One turn or mirror swaps these rows in pairs. Which row does each one swap with?
The rows were stretched afterwards, more along some directions than others.
z212: [-0.55  1.26 -0.08  1.24 -1.45  1.47 -0.13  0.48  1.45  1.39 -3.25  1.01
 -0.56  0.52  0.82  0.05]
z618: [ 0.70 -1.76 -1.12  2.77 -1.28 -1.46  1.94 -0.15 -1.85 -1.88 -1.38 -0.94
 -0.19 -0.86  0.09  0.42]
z578: [-1.41 -2.25  0.26 -0.67  0.81  0.15 -0.64  1.68 -0.52 -0.22  1.25 -0.74
 -3.29 -1.12  0.86  0.51]
z186: [ 0.91  1.65  0.32 -0.33 -1.07 -1.76  1.02  0.34  1.15 -0.82 -1.23  0.65
  0.89  1.39 -0.69 -2.53]
z31: [ 0.88 -1.01 -0.30  1.26 -2.33 -0.56  2.52 -0.28  0.47 -1.22 -1.35 -0.65
  1.71  0.31 -2.24 -1.46]
z503: [ 0.19 -1.24  0.11  1.04 -0.20 -0.52 -0.76 -1.08 -1.98 -0.96  0.48  0.24
 -3.20  0.39 -0.49 -2.35]
z481: [ 0.30  0.11 -0.29 -0.39 -0.44  1.81  1.20  2.15  1.42  0.60 -0.34 -2.08
  3.03 -0.31 -0.88  0.43]
z571: [-0.19  1.30  0.81 -0.56  0.53 -0.26  0.84  1.39  1.37  1.86 -1.00  0.22
  1.46  1.73  0.95 -0.10]
z822: [ 0.23 -0.62  1.52 -0.19  0.26 -0.85 -0.80 -1.93 -0.90 -0.08  0.02  2.56
 -3.35  0.80 -0.95 -3.71]
z717: [-0.58 -0.60 -0.44 -0.07  0.22  1.99 -0.78 -0.92 -0.30  1.44  0.61  0.38
 -0.80 -0.59  0.23  0.67]
z206: [-0.14  2.95  1.89 -2.20  1.26  1.57 -1.42  0.16  2.09  2.01  0.51  0.92
 -0.01  0.24  0.04 -0.73]
z27: [ 0.42 -0.76 -0.21  0.35 -1.37 -2.22  1.91 -0.44  0.61 -0.93 -1.22  0.72
  0.56 -0.31 -0.54 -0.99]
z391: [-0.41 -0.91 -0.44 -0.18  1.16  1.73  0.00  1.53 -0.56  0.47  1.30 -2.83
  0.04  0.49  0.55  0.84]
z945: [ 0.43  1.16  0.37 -2.00  1.44 -1.88 -0.53  0.41  0.30  0.41  2.46  1.69
  1.23  1.28 -0.57 -1.29]
z620: [ 0.12  0.08 -1.22 -0.15 -1.29 -0.69 -0.08 -0.38 -0.34  0.53  0.73 -0.17
 -1.64 -1.63 -0.47  0.22]
z671: [-0.72  4.12  0.55 -1.85  1.28 -0.12 -1.67  2.67  1.91  1.16 -0.72  1.19
  0.48  1.13  1.87  0.42]
z103: [-0.12 -0.36  0.35 -0.10 -0.64 -1.63  0.55 -0.37  0.30 -0.63 -1.75  1.24
  0.05  1.33  2.03 -0.98]
z959: [ 0.20 -0.54 -0.22 -0.95  0.48  1.56  0.77  0.77  1.29  1.25  0.71 -1.21
 -0.93  1.23  0.81  1.03]
z403: [-1.03  0.85 -0.04 -0.98 -0.15 -0.23  0.95  2.80  1.66  1.35 -0.27  0.21
  1.34  0.97  0.79  1.92]
z301: [-0.20 -1.34  0.17  0.73  0.36 -0.27 -0.29  1.55 -1.00  1.42 -0.11  0.03
 -0.95 -1.75 -1.00  1.02]
z792: [ 0.24 -0.49 -0.26  0.13 -0.24  1.05  0.44 -0.85 -0.29 -0.83 -0.24 -1.26
 -2.51  0.93  1.07 -1.63]
z106: [ 1.07  1.23  1.27 -0.42 -1.01  0.44  1.34  0.91  1.21 -1.03 -0.89  0.02
  1.06  2.03 -2.74 -1.80]
z243: [-0.38  2.60  0.91 -1.30 -1.12  2.85 -0.42  0.47  3.49  1.77 -2.37  0.82
  0.20  2.04 -0.14 -1.14]
z107: [-1.03 -2.77  0.55  1.62  0.44 -0.11 -1.56  0.54 -2.67  0.54 -0.22  0.05
 -2.62  0.24  0.81 -1.16]
z378: [-0.76 -0.40  0.13  0.82  0.23  2.27 -2.14 -0.84 -0.12  1.21 -0.98  0.42
 -1.36  0.21  1.08  0.47]
z372: [ 0.01  1.21  0.94  0.44  0.08 -2.38 -0.57  1.36 -0.43  1.31 -1.11  3.38
 -0.97  0.41 -0.85 -1.91]
z237: [-0.69 -0.79  0.28 -0.36  2.05 -1.93 -1.66 -0.44 -1.87 -0.32  1.45  0.53
 -2.48 -1.33  2.62  0.11]
z888: [-1.45 -2.35  1.64  1.15  0.72 -1.57 -1.45  0.02 -2.60 -0.61  0.90  1.66
 -4.50 -0.34 -0.50 -1.37]
z209: [-1.48 -1.37  1.29  0.35  1.42 -2.14 -1.90 -0.74 -3.17  0.10  1.07  1.41
 -3.47 -0.62  2.43 -1.30]
z834: [-0.53 -0.31  2.19 -1.20  0.41  0.33  1.48  1.13  0.87 -0.43 -0.19 -0.26
 -1.58  0.38 -0.55 -1.98]
z805: [-1.19 -2.02  0.22  1.33 -0.97 -0.39 -1.62  0.48 -1.39  0.38  0.21  1.48
 -3.11 -0.07 -1.37 -1.05]
z404: [ 0.14 -0.67 -0.32  1.04  1.26  0.34  0.43  2.34 -0.97  0.92 -0.12 -1.02
  1.37  0.84 -0.10  0.15]
z570: [ 1.01  0.67 -0.61 -0.49  0.92  0.83  1.58 -0.67 -0.26  0.46  0.16 -1.01
 -0.41  1.19  1.22 -0.80]
z967: [-0.50 -0.48  0.24  0.23 -0.11 -3.08  0.77  0.87 -0.75 -1.95  0.23 -0.56
 -1.02 -0.44  1.06 -0.14]
z853: [-0.20 -0.01  0.63  1.16 -1.89  0.15  0.75  0.19  0.83 -0.39 -3.39 -0.03
  0.80  0.84  0.63 -1.47]
z374: [-1.27 -1.48  0.42  0.44 -0.87  2.66 -0.31  1.65  0.50  1.87 -0.72 -0.05
 -3.01  0.81 -0.01  0.11]
z876: [-0.36  0.05 -0.56 -0.25 -1.16 -0.86  0.15 -2.48  0.00  0.11  0.73  1.47
 -3.00  0.04  1.20 -0.48]
z330: [-0.08  0.08  1.43  1.19 -1.67  0.69  1.74  1.23  1.11 -0.17 -3.00 -0.11
 -0.16  0.00 -1.39  0.47]
z762: [-0.21  0.98  2.33 -1.08  1.05 -1.74  0.54 -0.25  0.53  0.16 -0.87  2.21
 -2.11  1.81  1.52 -2.20]
z489: [ 0.05  2.45  1.29 -1.91  1.23 -0.43 -0.77  1.93  1.27  0.32  0.11  0.51
  0.19  1.77  0.27 -2.41]

Swapped with z391: z243
Swapped with z212: z404
Swapped with z378: z571
Swapped with z762: z237
Swapped with z489: z792
Swapped with z103: z209

